In the data rows, 128 means zero.
Here are some points:
[145, 160, 118, 180, 131, 085, 131, 113, 070, 120, 121, 071, 142, 157, 191, 098, 204, 204, 165, 092, 174]
[120, 148, 123, 120, 138, 135, 132, 128, 130, 112, 129, 119, 132, 134, 113, 132, 119, 141, 123, 121, 129]
[121, 135, 130, 127, 130, 127, 132, 130, 136, 125, 121, 135, 129, 129, 126, 135, 128, 135, 119, 121, 127]
[133, 127, 137, 117, 125, 139, 126, 123, 126, 123, 125, 137, 125, 136, 126, 126, 135, 128, 125, 118, 126]
[092, 162, 115, 140, 130, 116, 091, 183, 127, 130, 155, 161, 117, 145, 166, 099, 215, 148, 176, 135, 119]
[130, 120, 144, 103, 144, 100, 112, 134, 131, 155, 134, 117, 118, 152, 117, 123, 127, 124, 126, 140, 142]
[120, 129, 135, 121, 127, 125, 129, 133, 135, 123, 126, 137, 129, 133, 124, 130, 133, 137, 121, 121, 125]
[119, 129, 134, 122, 126, 125, 130, 133, 135, 123, 125, 136, 129, 133, 124, 130, 132, 137, 120, 120, 125]
[122, 141, 132, 138, 126, 116, 164, 124, 134, 123, 115, 121, 113, 123, 129, 138, 116, 132, 122, 110, 121]
[136, 117, 127, 136, 094, 154, 138, 132, 178, 136, 076, 147, 181, 148, 143, 141, 094, 113, 118, 224, 070]
[106, 185, 098, 166, 139, 144, 125, 144, 142, 131, 111, 147, 116, 102, 150, 154, 135, 126, 131, 140, 124]
[108, 115, 104, 131, 130, 110, 135, 141, 153, 125, 115, 132, 140, 106, 130, 156, 122, 130, 122, 109, 134]
[120, 130, 135, 123, 126, 125, 130, 134, 135, 123, 126, 137, 130, 133, 125, 130, 132, 136, 121, 121, 124]
[096, 160, 118, 144, 130, 134, 110, 162, 136, 124, 128, 160, 120, 120, 145, 129, 160, 128, 145, 139, 113]
[129, 140, 139, 118, 136, 127, 131, 129, 139, 123, 120, 137, 128, 128, 124, 131, 141, 130, 117, 126, 136]
[126, 156, 114, 146, 137, 135, 142, 117, 140, 131, 109, 126, 122, 113, 131, 155, 110, 134, 111, 124, 132]
[120, 129, 134, 121, 125, 124, 130, 133, 135, 123, 126, 136, 130, 133, 124, 130, 132, 136, 121, 121, 124]
[255, 122, 116, 130, 140, 255, 071, 007, 000, 101, 074, 062, 103, 195, 218, 016, 235, 071, 217, 070, 204]
[255, 116, 139, 123, 135, 244, 080, 017, 000, 093, 092, 083, 143, 205, 182, 029, 213, 071, 175, 092, 160]
[117, 139, 143, 135, 132, 123, 143, 134, 162, 123, 138, 139, 112, 118, 119, 125, 148, 128, 122, 115, 123]
[102, 146, 139, 123, 141, 116, 159, 115, 163, 122, 127, 125, 121, 106, 120, 135, 150, 128, 130, 102, 120]
[119, 129, 140, 134, 126, 139, 132, 134, 137, 129, 146, 123, 128, 123, 121, 135, 122, 131, 119, 110, 119]
[124, 148, 138, 119, 137, 130, 122, 140, 137, 120, 120, 148, 127, 125, 127, 128, 156, 126, 124, 135, 142]
[129, 106, 130, 105, 085, 118, 161, 139, 163, 109, 102, 114, 124, 134, 136, 096, 134, 127, 107, 139, 108]
[112, 129, 137, 129, 126, 117, 135, 137, 158, 118, 128, 129, 120, 115, 113, 139, 140, 135, 121, 111, 133]
[163, 130, 103, 123, 139, 067, 073, 119, 104, 183, 196, 080, 059, 146, 061, 128, 035, 121, 166, 175, 130]
[106, 133, 132, 124, 127, 126, 124, 139, 135, 123, 128, 141, 130, 132, 128, 128, 139, 135, 127, 124, 123]
[120, 130, 134, 122, 127, 125, 129, 132, 135, 123, 125, 136, 129, 133, 124, 130, 132, 137, 121, 121, 126]
[146, 106, 107, 159, 126, 116, 127, 121, 125, 153, 156, 160, 093, 119, 121, 140, 079, 132, 115, 123, 118]
10 more points follow, each with its number after it:
[135, 139, 139, 120, 151, 121, 138, 133, 147, 127, 121, 129, 117, 122, 128, 133, 139, 135, 118, 120, 134] 0
[167, 140, 119, 131, 150, 174, 109, 106, 085, 115, 100, 107, 092, 097, 137, 138, 118, 100, 163, 115, 162] 1
[123, 131, 155, 125, 147, 106, 100, 136, 110, 150, 122, 125, 136, 145, 123, 129, 123, 120, 121, 153, 128] 2
[090, 139, 190, 142, 066, 129, 172, 051, 136, 129, 104, 158, 190, 105, 180, 077, 121, 122, 139, 111, 116] 3
[120, 129, 135, 123, 127, 125, 129, 132, 136, 123, 126, 136, 129, 133, 125, 130, 132, 137, 120, 121, 125] 4
[120, 130, 134, 122, 127, 125, 130, 133, 135, 123, 126, 137, 129, 133, 124, 130, 132, 136, 120, 121, 124] 5
[115, 111, 114, 132, 125, 113, 141, 147, 142, 122, 122, 127, 132, 096, 127, 156, 130, 121, 125, 116, 132] 6
[109, 141, 142, 135, 129, 118, 123, 143, 146, 112, 120, 135, 123, 107, 111, 142, 159, 124, 126, 120, 145] 7
[109, 147, 133, 126, 131, 132, 114, 154, 134, 121, 129, 155, 126, 127, 134, 123, 163, 127, 135, 137, 125] 8
[135, 147, 143, 115, 139, 130, 131, 126, 139, 119, 114, 139, 128, 125, 121, 133, 148, 124, 112, 132, 146] 9
Which two of these numbered points are nearest to each point below by angle, seen from the average point of the first points? Their numbers follow each, nearest first.
[143, 117, 127, 126, 144, 139, 122, 134, 099, 132, 127, 130, 105, 109, 121, 136, 112, 128, 144, 133, 140] > 1 6
[098, 142, 145, 107, 123, 114, 169, 072, 156, 144, 119, 135, 141, 119, 154, 104, 131, 114, 150, 123, 127] > 3 0
[104, 200, 145, 132, 148, 133, 105, 185, 138, 108, 117, 187, 105, 105, 150, 111, 233, 094, 158, 166, 135] > 8 7
[136, 000, 022, 156, 128, 128, 177, 128, 042, 192, 221, 085, 114, 031, 100, 162, 027, 053, 140, 169, 160] > 6 1
[128, 129, 133, 136, 150, 117, 138, 126, 163, 147, 124, 129, 110, 128, 147, 123, 119, 129, 130, 143, 119] > 0 2
[127, 133, 128, 132, 129, 117, 133, 128, 136, 124, 122, 130, 133, 140, 136, 127, 145, 153, 122, 114, 134] > 4 5
[184, 131, 131, 117, 153, 133, 145, 118, 111, 102, 119, 136, 150, 129, 121, 156, 115, 120, 086, 182, 133] > 9 2
Here are 10 other points, each followed by its number:
[120, 134, 144, 132, 125, 111, 153, 136, 139, 120, 121, 126, 115, 123, 119, 135, 129, 132, 127, 106, 123] 0
[118, 129, 134, 123, 126, 124, 130, 134, 137, 122, 126, 135, 129, 130, 123, 132, 133, 137, 122, 119, 127] 1
[119, 130, 135, 122, 127, 125, 118, 134, 135, 123, 126, 137, 130, 133, 124, 130, 132, 137, 121, 121, 126] 2
[083, 155, 120, 130, 129, 131, 090, 188, 136, 123, 146, 176, 115, 130, 151, 107, 191, 125, 165, 147, 107] 3
[128, 122, 125, 118, 113, 122, 137, 136, 143, 118, 121, 132, 126, 130, 134, 120, 133, 135, 116, 128, 119] 4
[113, 126, 127, 129, 128, 131, 144, 129, 132, 119, 130, 128, 132, 123, 120, 132, 130, 137, 131, 119, 134] 5
[110, 125, 136, 125, 122, 141, 117, 132, 120, 115, 125, 128, 142, 138, 133, 130, 113, 124, 126, 118, 115] 6
[121, 130, 131, 124, 135, 125, 123, 138, 125, 118, 123, 129, 122, 122, 126, 130, 131, 133, 136, 121, 135] 7
[123, 131, 127, 125, 133, 124, 133, 132, 146, 125, 121, 139, 128, 131, 126, 136, 130, 140, 117, 121, 129] 8
[177, 153, 101, 121, 105, 134, 154, 138, 141, 095, 135, 084, 118, 122, 178, 101, 126, 162, 107, 134, 126] 9
The same question for these:
[130, 149, 148, 137, 140, 107, 095, 131, 120, 140, 132, 140, 117, 139, 106, 148, 099, 137, 129, 135, 123] > 2 7
[150, 193, 143, 130, 138, 099, 072, 130, 114, 125, 149, 099, 099, 134, 083, 159, 060, 156, 146, 149, 122] > 7 2
[110, 123, 139, 125, 118, 139, 115, 131, 120, 119, 134, 121, 148, 138, 128, 139, 114, 134, 126, 105, 115] > 6 2
[111, 141, 135, 118, 136, 125, 148, 116, 148, 126, 123, 135, 129, 122, 131, 127, 138, 130, 127, 118, 116] > 0 8
[139, 125, 132, 118, 112, 123, 135, 138, 141, 116, 130, 130, 121, 124, 142, 124, 130, 141, 114, 127, 120] > 4 9
[180, 170, 104, 107, 099, 156, 135, 130, 161, 085, 125, 087, 132, 119, 136, 124, 069, 163, 133, 158, 095] > 9 4
[120, 130, 134, 122, 126, 125, 129, 132, 136, 123, 126, 136, 130, 133, 124, 130, 132, 136, 121, 121, 126] > 1 2
